m =
[[  7  12 -11  10 -21  22 -11   0   9   7   7  14   3]
 [  5  32 -13  25 -21   4  16  -2  -2  11  -9  -1   7]
 [-11 -38 -13 -33   7   9  -3  -2   9  12  -3   8  15]
 [ -4 -21  10 -24 -12  -6  17   0   9 -13 -23  14 -12]
 [  0  11   9   8   1 -15 -24  -3  -8 -13  24 -14  -6]
 [  4  -5  15   4  15  -6   8   0 -10 -18   1  -8 -11]
 [ -2  -9   3  -8   4  -5 -20   3   2   5  20   5   4]
 [ -1  -9  -7 -10   3  -1  25  -1 -14  10 -10 -16   6]
 [ -2  20  -9  -2 -10  -9   3   1   9  13  -6  12  16]]
Indices start at 1.
The top-right entry: 3
The entry in row 1 and column 3 -> -11
What is the entry directly below the smallest entry?
Answer: -21
The entry in the bottom-right corner -> 16
The entry in row 2 and column 3 -> -13
What is the entry in row 3 and column 1?
Answer: -11
What is the entry in the top-left corner?
Answer: 7
What is the top entry of the column that holds the largest entry?
Answer: 12
What is the entry directly above the centre entry?
Answer: 17
What is the entry in row 2 and column 1?
Answer: 5
What is the entry just left of the centre entry?
Answer: -15
The bottom-left entry -> -2
The entry directly below the largest entry -> -38
What is the entry in row 3 and column 3?
Answer: -13
The entry directly above 17 -> -3
What is the maximum?
Answer: 32
The entry directly below -7 -> -9
The entry just right of -20 -> 3
The entry directly below the centre entry: 8
The entry at the centre -> -24

Read these off the row that follows.
1) Read off the first entry from the right.
2) Read off the centre entry.
3) Read off the third entry from the right.
6	4	7	7	1	2	6	4	1	2	6
1) 6
2) 2
3) 1

[[-12  21 -12  -3 -30  -1   6  -9]
 [ -8  14   7 -10   8 -37 -32  45]
 [ 12 -13 -11 -17  18  10   5   1]
 [  3  -5  -7  17  -5  18  15   3]
 [ -5  17   1   9  -8   1   3 -24]
 [ 16   3   5   4   9   2   3  12]
 [-18  22  13  18 -21  -7  14  17]
 [ -8  12  19  -3   3   9  39  -3]
 [ 14 -20 -25 -11   4  23 -24  -4]
 [-18  -1   3  -8  12  20  -5  -9]
 [  3  25  -6  -4 -30 -26 -17 -12]
 [  4   9 -13 -24   9 -18  -6  -7]
 [ 17  11 -20  -6  -6   6  17   6]
 [  3 -23   7  16  21  23  -5 -28]
 [-16   4   1 -23   6 -15   1  19]]
Rows and columns are numbered from 1.
The entry in row 1 and column 3: -12
Report the entry in row 3 and column 1.
A: 12
Report the entry directly above the largest entry.
A: -9
Report the entry in row 1 and column 2.
A: 21
Report the bottom entry of the column that holds the largest entry.
A: 19
Report the entry just left of the largest entry.
A: -32
The entry just right of 20 is -5
The maximum -> 45
Report the entry in row 1 and column 1.
A: -12
The entry just right of 8 is -37
Report the entry in the bottom-left corner.
A: -16
The entry directly above 20 is 23
Report the entry just left of the smallest entry.
A: 8
The entry directly above 11 is 9
Report the entry directly below the largest entry.
A: 1
The entry at row 2, column 1 -> -8
The entry in row 3 and column 3: -11
Report the entry just left of 8.
A: -10

arr = [[17, 1, 8, 15, 14, 17, 7, 15, 25, 14, 19, 9, 16, 11, -29, 15], [-2, 13, 11, 12, -2, 16, 7, 33, 12, 13, 12, 11, -17, 6, -3, 15], [12, 16, 20, 6, 14, 9, 15, 4, 8, 2, 8, 23, 15, 26, -26, 6], [11, 12, 17, 13, 5, 33, 9, 32, 38, 8, 13, 8, 12, 25, 8, -3], [-2, 5, 1, 4, 37, 10, 4, 12, 3, 4, 9, 23, 11, 22, 36, 11], [17, 16, 17, 16, 32, -1, 13, 30, 13, 16, 14, 20, 13, 7, -16, -4], [7, 9, 12, 17, 15, 6, 11, -2, 21, 11, 9, 11, 27, 25, 26, 13], [3, 9, 5, 16, 20, 15, 14, -2, 11, 32, 11, 0, -3, 18, 26, 7]]
Find the entry just right of 22.
Answer: 36
The entry just left of the smallest entry -> 11
Find the entry just right of the smallest entry.
Answer: 15
Find the minimum.
Answer: -29
The maximum: 38
The entry just right of the largest entry -> 8
Find the entry just right of 2.
Answer: 8

Read these off the row that follows.
1) What is the third-last entry?
2) What is the third entry from the left?
3) What is the second entry from the right?
4) What is the first entry?
5) What is the fourth-last entry?
6) What is the 2nd entry from the left?
7) What is the 4th entry?
[3455 9948 5148 5107 2073 5367 3539 5024 3670 8973 6056 3372 7370 5018]
1) 3372
2) 5148
3) 7370
4) 3455
5) 6056
6) 9948
7) 5107

x =
[[ 26  25  29  -2 -33 -30 -20]
 [-30 -28 -31 -28  30  33 -29]]
Read off the last entry, reading row by row.
-29
Read off the fourth entry from the end, reading row by row.
-28
The minimum: -33
The entry just left of -29 is 33
The top-left entry -> 26
The first entry on the diagonal from the top-right corner is -20
Read off the smallest entry in the first column.
-30
